The rows of Z fall into several groups, which share some directions, and each row is roughly a mix of its group's hidden directions.
Z:
[[5, 9, -16, 16, -3, -6, 45, 20, 1, 6],
[16, -18, -18, -16, 5, -9, 41, 12, 0, 2],
[-13, -6, -5, -6, -5, -1, 0, 45, -28, -2],
[-15, 6, 9, -19, -10, 20, -27, 32, -12, -6],
[19, 1, -11, 19, 7, -25, 23, -30, 4, 11],
[7, -31, -15, -1, 0, -13, 36, 2, 15, 12],
[-17, -5, 13, -20, 0, 31, -12, 31, 5, -12],
[15, -5, -37, 14, -7, -27, 13, -1, 4, 17],
[-16, -5, 16, -5, -11, 2, -28, -40, -2, -9],
[-9, -11, 25, -6, -3, -20, -25, 23, -17, 19],
[-11, 26, -16, -22, -12, -3, -16, -26, 20, -10],
[-2, 10, 18, -5, -27, 3, -28, -17, -26, 14],
[-18, -20, 19, -3, -9, 30, -18, 14, 11, -20],
[-11, 12, 17, 19, 24, -5, -4, 28, -23, 17],
[-1, -8, 20, 2, -14, 18, -34, 12, -30, 4],
[-3, 20, 13, 11, 29, -14, -3, 31, -13, -16],
[2, 17, -22, -7, 2, -43, 6, -21, 0, 6],
[-7, 31, 18, -5, 10, 21, -31, -4, -7, -13],
[11, 37, -22, -19, 7, 4, 5, 18, 19, -5],
[2, 34, 8, 16, -16, 0, -15, -3, -4, 34],
[8, -11, -3, -15, 42, 7, 22, -1, 1, -20],
[-27, 16, 13, 1, -21, 5, -30, -1, -25, -6],
[-23, -12, 17, -10, -13, 25, -26, -11, -6, -21],
[34, -11, -1, 7, 4, 24, -6, -31, 13, 0],
[1, 13, -15, 6, 30, -8, 7, 37, 11, -14],
[21, 16, 3, 19, 4, -28, 23, -21, -9, 15],
[4, 0, 14, 20, -13, 20, -3, -27, 13, 32],
[-24, -18, 9, -19, -27, 3, -26, -3, -14, 13],
[18, 18, -35, -5, 9, -12, 13, 4, 28, -9],
[-1, 5, -8, -3, -33, -7, -33, -20, -15, 14],
[-6, -13, 4, -10, -22, 28, -27, -28, 7, -4],
[-16, -19, 30, 8, -14, -7, -18, -13, -23, 18],
[-4, 12, 26, -13, -12, 20, -35, -13, -7, -13],
[-1, 31, 1, 0, 31, 8, 14, 28, 5, -9],
[-5, -34, 23, 5, -1, -4, -20, 29, -7, 7],
[-3, 6, 33, 16, 13, 29, -12, -10, -20, -10],
[15, 28, -20, 11, 13, 27, 21, 11, 10, -9],
[2, -19, -2, 10, 26, 23, 35, 2, 15, -2],
[-4, -15, 12, -21, -22, -12, -2, 38, 11, -10],
[-16, 13, -13, -23, -35, 14, -7, -4, 2, 22],
[-4, -3, 16, 18, 19, -11, -18, -25, -1, -33],
[-18, -17, 30, 7, -7, 23, -6, -31, -2, -2],
[9, -3, -38, 6, 23, -20, 11, 14, 16, -9],
[-3, -7, 42, -6, 0, 24, -19, 8, -7, -15],
[-1, -24, 17, -2, -13, 10, -19, -40, -3, 1],
[5, 14, -11, 27, -12, -5, -17, -21, 30, 17],
[-20, 30, 15, 1, 10, 28, -17, 16, -13, -4],
[-31, -2, -13, -9, -41, 2, -9, -10, -5, 5],
[19, -20, 0, 32, 4, -12, -8, 32, 2, 10],
[7, 30, -5, -12, -13, 25, -17, 23, -10, 17],
[9, 39, -16, -3, 8, 25, 5, 20, 11, -7],
[4, 13, 11, -3, -16, 26, -27, 17, -26, 13],
[-5, 11, 4, -14, 15, 4, 4, -45, 12, -18],
[-20, -2, -9, -20, -39, 12, -14, -2, -7, 20],
[-13, 9, 26, -15, -15, 16, -27, 9, -26, -2],
[6, 9, 9, -9, -16, -47, 12, 5, -11, -8],
[30, 9, -33, -1, 12, -21, 14, -5, 9, 12],
[-5, 2, -23, -1, -32, -7, -20, -33, -2, 4],
[-9, -2, -19, -15, -25, 31, -16, -11, 21, -8],
[10, 16, -1, -14, 24, 9, 12, 42, 2, -2],
[22, -2, 6, 3, 5, 15, 36, 31, -1, 11],
[-2, 5, 35, 7, 5, -13, 17, -27, -22, -11],
[22, 21, 1, 3, 23, -6, -10, -39, 0, 2],
[-17, 22, 11, 2, -18, 10, -23, 20, -30, 3],
[-1, -39, 3, 13, -16, 6, -3, 32, -3, 12],
[-12, -6, -4, -17, -23, 23, -17, 36, 2, 7],
[8, -26, 1, -21, -22, 3, -23, -25, 7, 15],
[5, -15, 7, 14, 20, -5, 14, 42, -5, 14],
[-2, 16, -18, -19, -14, -6, 8, -40, 17, -3],
[-5, 36, 5, 19, 26, 15, 12, -2, -11, -15],
[6, -13, 11, 31, 17, -15, 0, 29, -15, 17],
[-7, -37, 12, 8, -4, 25, -7, -4, -7, -27],
[4, 23, -4, 15, 27, 14, 35, 9, -12, 4],
[16, -12, -28, 8, 11, -28, 22, -11, 19, -5],
[15, 21, 31, 5, -1, 4, -18, -4, -33, 7],
[-3, 17, -14, 6, 30, -19, 33, -13, -4, 6],
[-10, 2, 38, -19, -8, 31, -10, 2, -9, -1],
[5, -24, 26, 8, 24, -17, 10, -26, 4, -10],
[-25, -12, 34, -7, 2, 21, -6, -10, -9, -23],
[-3, 5, 15, 26, 15, -14, 11, -34, 16, -16],
[-16, 11, -3, -1, -18, 4, -7, 41, -25, 8],
[-27, -29, 16, 3, -14, -15, -11, -23, -11, -9],
[-4, 9, -19, 18, 26, -36, 16, 6, -6, 8],
[7, 22, -22, -20, -18, -12, 0, -25, 24, 3],
[-24, 17, -12, 7, -3, -29, -25, 22, -4, -11],
[-5, 28, 12, -6, 17, -12, -22, 34, -8, -2],
[-8, 27, 15, 15, 8, -14, -4, 9, -19, 35],
[-19, 4, -4, -7, -2, 6, -18, 46, -7, -13],
[13, -24, 5, -10, -14, -4, 27, 35, 9, 5],
[2, 31, -20, 1, 9, -6, 27, 29, 9, 3],
[10, 21, -27, -2, -13, -24, -14, -9, 29, 6],
[10, 13, -20, -22, -22, 8, 8, -28, 23, -7],
[-10, -10, 26, -3, 11, -3, -44, -9, -11, 2],
[5, -10, -26, -17, -29, -13, 14, -24, 17, 2],
[14, 12, 21, -9, 22, -3, 21, 8, -35, 4],
[18, 15, -31, 10, 2, -4, 26, -20, 21, -3],
[-25, 0, 29, 4, 1, 19, -5, 32, -12, -9],
[6, 13, 12, -27, 2, -3, -7, 42, -8, 13],
[-25, 10, -15, -9, -21, -8, 11, 35, -9, 13],
[-12, 5, 1, -2, -1, 4, -48, -4, -7, -23],
[-29, 39, 18, -12, -9, -5, -4, -7, -11, 6],
[-17, -16, 32, -12, -4, -4, -30, -9, -19, 3],
[2, -19, -1, 3, -4, -7, 13, -48, 12, -8],
[-7, 30, 21, 0, -19, 15, 3, 7, -27, 19],
[-26, -8, 29, -20, -1, -13, -24, 7, -18, 8],
[-5, 15, 21, -22, -25, 17, -27, 13, -11, 5],
[18, 4, -31, -10, 7, -5, 17, 32, 18, 8],
[-10, -13, 14, -4, -21, 15, -39, -12, -19, -1],
[-4, 18, 29, 1, 26, 20, 1, 0, 24, -19],
[-2, 25, -1, -14, -13, 17, -17, -37, 3, -13],
[7, -4, 11, 28, 22, -1, 13, 30, -19, 15],
[1, 3, -35, 21, 8, -15, 32, -7, 3, 10],
[-18, -11, -5, 7, -26, 14, -39, -13, -3, -5],
[-8, -20, 33, -5, -7, -9, 1, -1, -30, 22],
[-15, -20, 26, -1, -15, 11, -3, -36, -12, -4],
[19, 5, -32, 9, 23, -2, 2, 9, 24, -22],
[-4, -23, -10, 15, -22, -31, -13, -16, -14, 13],
[-29, -13, -27, -13, -21, -16, 3, -13, 19, -5],
[-10, 10, 28, -7, 1, 2, -19, 29, -22, 20],
[-12, 1, -23, 16, -6, 34, 18, 18, 14, -13],
[-1, -24, -11, 14, -6, -12, 33, 15, -21, 18],
[-15, -23, 31, 3, 4, 8, -17, 20, -25, 0],
[13, -14, -21, 23, 16, -6, 33, -16, 9, -9],
[4, 18, -16, 1, 4, -29, 27, -30, -2, -5]]

In each list below, two rows fit none of the groups, and each other row fits one group, some only roughly. Which are they? Name them in the order they come.
- k_399: [-2, 27, 0, 3, 19, 16, -6, 41, -4, 0]
- k_81: [13, -29, -22, 9, 14, -9, 24, -10, 15, -20]
- k_88: [-9, 19, -9, -4, -9, 24, -13, 40, -9, -8]
- k_300: [-26, -5, 9, -2, -13, 16, -24, -32, -2, -18]
- k_329: [11, 25, -1, 20, 0, -5, -35, -18, 0, 21]
- k_336: [-4, 14, 6, -18, -38, 9, -17, 22, 17, 6]
- k_869: [-2, -32, -28, 9, -9, -26, 14, 4, 12, 11]
- k_521: [26, -27, -12, -1, 25, -25, 5, -8, 14, 8]
- k_779: [-19, -5, 8, 0, 16, 29, -6, 37, 5, -12]
- k_450: [6, -4, 39, 1, 6, 21, -26, -4, -18, 2]
- k_811: [15, 30, -13, -7, -10, -10, -1, 36, -3, 16]
- k_940: [-2, -16, 32, -17, -16, 9, 20, -11, -24, 10]
- k_676: [-2, 12, 0, 33, -1, -21, 20, 22, -19, 15]
 | k_88; k_521
- k_289: [6, 0, 12, 4, 30, -16, 29, -18, -1, -25]
- k_932: [-8, -6, 1, 2, 25, 6, 19, 44, -7, -7]
- k_654: [-3, 16, 19, -2, -8, -3, -29, -35, -13, -14]
- k_814: [5, 8, 18, -10, 13, 28, -37, 8, 6, -13]
- k_323: [-3, -8, 25, 3, 6, 20, -4, 31, -32, -6]
- k_56: [17, 26, 0, 0, 8, -26, -1, 30, -18, 14]
- k_501: [5, 31, -5, -4, 26, 9, 12, 34, -1, 3]
- k_240: [-1, -4, -22, -6, -32, -3, -31, -21, 8, 10]
- k_764: [5, 24, 32, -18, 11, 19, -23, -5, -1, -12]
- k_756: [4, -22, -6, 21, 12, -37, 13, -19, -3, 10]
 | k_814; k_323
- k_267: [-10, 9, 8, -21, -25, 24, -32, 13, 6, -1]
- k_835: [-12, -12, -18, -4, -11, -9, 5, 46, -9, 9]
- k_831: [-10, 6, -34, 22, 5, -13, 31, -12, 7, -7]
- k_205: [4, -42, 28, -9, 10, -9, -7, -11, -4, 8]
- k_777: [-16, 8, 15, -31, -13, 33, -6, -6, -13, -11]
- k_143: [-2, 2, -6, 9, -14, -6, -27, -44, -8, 7]
- k_636: [-4, 27, 39, -15, 5, 8, -6, -3, -17, 15]
- k_308: [-8, -8, 31, -33, -3, 17, 6, -15, 0, -21]
- k_332: [3, -8, 15, -17, 2, 12, 10, -32, 29, -21]
- k_58: [20, 22, -16, -9, 12, -13, 25, 20, 23, -5]
- k_898: [2, 7, 33, -25, 9, 30, 3, -10, -18, -1]
- k_244: [3, 20, 19, -6, -5, -20, -35, 7, -23, 11]
- k_625: [-9, 36, -5, -7, -14, 33, -11, 15, -9, 0]
- k_449: [-5, -9, 32, 17, 4, -20, 3, -9, -31, 15]
 | k_625; k_449
- k_699: [5, 2, 42, 9, 9, -4, -14, 4, -30, 3]
- k_801: [3, -15, -3, -3, 4, 0, -14, -44, 19, -18]
- k_285: [-11, 12, 14, -19, -9, 25, -37, 13, 3, -6]
- k_317: [22, -11, -23, 6, 9, -36, 10, 10, 19, 4]
- k_769: [8, 22, -33, -6, -13, -32, 12, -1, 2, 12]
- k_364: [22, 18, -10, 9, 32, -17, 27, 8, 4, 4]
- k_714: [4, -21, 42, -7, 16, 10, -19, 4, -8, 8]
- k_995: [24, 10, 22, 3, 25, -1, 30, 16, -12, 3]
- k_562: [14, -30, 0, 1, 14, -19, 12, -36, 7, 1]
- k_139: [8, 30, 8, 9, 33, 12, 12, 22, -11, 2]
- k_368: [4, -15, 17, 15, -8, 8, -8, -45, -4, -10]
- k_254: [6, -24, -10, 15, -2, -10, 16, -42, 2, 9]
- k_382: [-30, 4, 11, -18, 8, 18, -8, 32, -11, -13]
- k_303: [-12, 23, -26, 15, 14, -15, 4, 33, -2, 6]
 | k_562; k_382
- k_391: [-1, -26, 6, -19, -15, 6, 17, -35, 16, -8]
- k_969: [-13, -22, -12, -17, 2, 15, -5, 41, -1, -9]
- k_879: [2, -16, -36, 13, 8, -28, 16, 15, -12, 2]
- k_552: [-17, 0, 20, -13, -18, 25, -34, 8, -7, -8]
- k_780: [-8, 31, 21, -6, 21, -5, -25, -19, 0, -16]
- k_568: [3, 15, -15, 5, -8, 9, 7, 47, -14, 8]
- k_567: [-4, 1, -1, -23, -28, 25, -25, -10, 14, -18]
- k_971: [-3, -18, -15, 5, 8, 23, 30, 11, 13, -28]
- k_535: [-3, 5, 10, -15, -27, -12, -25, -25, -19, 17]
- k_57: [13, 16, 28, -7, 22, 8, 7, -33, 8, -11]
- k_526: [-25, -6, 15, -7, -32, 5, -13, 7, -29, 11]
 | k_971; k_535
- k_232: [10, 0, 25, 17, 17, -23, -1, -36, 0, 5]
- k_198: [5, 1, -14, -15, -27, -11, -5, -42, 4, 2]
- k_309: [-9, -28, -1, 11, -36, 8, 1, -26, -10, 1]
- k_606: [-5, 2, -12, -20, 13, 10, -4, 43, 10, -18]
- k_64: [-18, -20, 13, 13, 5, -33, -18, -22, -10, 6]
- k_408: [-8, -27, 35, 15, 7, -13, 8, -11, -21, -7]
- k_591: [-4, 16, 29, 4, 27, 8, 12, 28, -5, -16]
- k_373: [4, -4, -9, 12, 14, -38, 19, -24, -9, 13]
- k_488: [13, -5, -10, 1, -16, 0, 21, 34, 3, 31]
- k_529: [-7, -4, -30, -6, -27, 3, 30, -5, 16, 15]
- k_656: [-1, 4, -18, -6, 11, -20, 29, 31, -7, 20]
 | k_232; k_656
- k_322: [-7, 10, -1, -16, -5, 39, -15, 12, 7, -28]
- k_40: [-15, -39, -8, 12, -19, -14, 15, 16, -11, 3]
- k_866: [3, -20, -1, -2, 23, -3, 35, -26, 15, -6]
- k_664: [-22, -14, -6, 10, 17, 11, 6, 35, 12, -21]
- k_166: [9, -1, -27, 16, 6, -12, 41, 5, 1, 13]
- k_238: [-24, -8, 12, 9, 5, 14, -32, -22, 4, -23]
- k_945: [-12, -9, 5, -23, -26, 21, 9, -34, 8, -3]
- k_446: [-2, 13, 31, 18, 2, -7, 0, -28, -27, 12]
- k_367: [13, 3, 22, 17, 30, 4, 0, 36, -3, -7]
- k_748: [0, 31, 25, 16, 13, -5, 12, 20, -22, -3]
- k_598: [17, 22, 10, -3, 21, -32, 17, -5, -18, -13]
 | k_945; k_367
- k_158: [-12, 10, 21, 11, -8, 5, -28, 3, -35, 14]
- k_955: [0, 29, 18, -19, 5, 18, -28, 20, -7, 0]
- k_789: [-5, -15, -28, -6, -10, -41, 6, -4, 12, 8]
- k_433: [-24, -7, 0, -14, -20, 4, -39, -19, -2, -5]
- k_183: [-20, -15, 14, 28, -15, -9, -7, -12, -32, 5]
- k_921: [10, 1, -13, -12, 16, -2, 29, 35, 18, -7]
- k_949: [4, 13, 16, 3, 20, 3, -16, 39, -21, -7]
- k_509: [-29, 19, -9, -19, -5, -5, -35, 9, 5, -10]
- k_161: [-17, -3, 30, -1, 35, -16, -7, 2, 4, -20]
- k_913: [-3, -2, 7, 5, 1, -9, -22, -47, -13, -9]
- k_144: [-13, -9, 20, -16, -3, -2, -40, 17, -12, -14]
- k_895: [-12, -25, 23, 15, -8, -6, 36, -11, -9, 3]
- k_518: [10, 1, -18, 11, 10, -41, 19, -11, 8, 16]
- k_358: [-13, 5, 7, -1, -12, 6, -14, 44, -8, 23]
- k_195: [19, 0, -20, 24, 0, -18, 18, -8, -12, 31]
 | k_144; k_358
- k_333: [4, 5, 10, -10, 3, 34, 9, 38, 11, -11]
- k_464: [-20, 14, 8, 6, -10, 27, -13, -22, -1, -31]
- k_918: [5, 3, 17, -1, -1, -11, -27, 37, -18, 14]
- k_311: [1, 12, 11, 21, 12, -16, 18, 26, -30, 10]
- k_848: [-8, -6, 7, 6, -23, 24, -11, -38, -3, -16]
- k_884: [7, 3, -9, -11, -14, 1, 18, -47, 9, -6]
- k_967: [-2, 13, -4, -19, -15, 44, 1, -1, 4, -20]
- k_96: [-8, 5, 29, -8, 10, 1, -32, -30, 0, -10]
- k_420: [-8, -29, -27, 8, -9, -14, 29, -6, 16, -5]
- k_731: [4, -23, -9, 1, -25, -10, 18, -36, 9, 9]
- k_67: [25, 3, -25, -22, 16, -1, 23, 11, 22, -3]
- k_414: [-3, -23, -21, 9, 9, -9, 38, -4, 19, -7]
- k_942: [-29, -13, 28, -10, -3, 3, -3, 30, -17, -6]
- k_5: [16, -4, 0, 22, 14, -5, 26, -29, 16, -19]
- k_435: [11, -20, -1, 1, 30, -5, 33, 9, 6, -22]
 | k_942; k_435
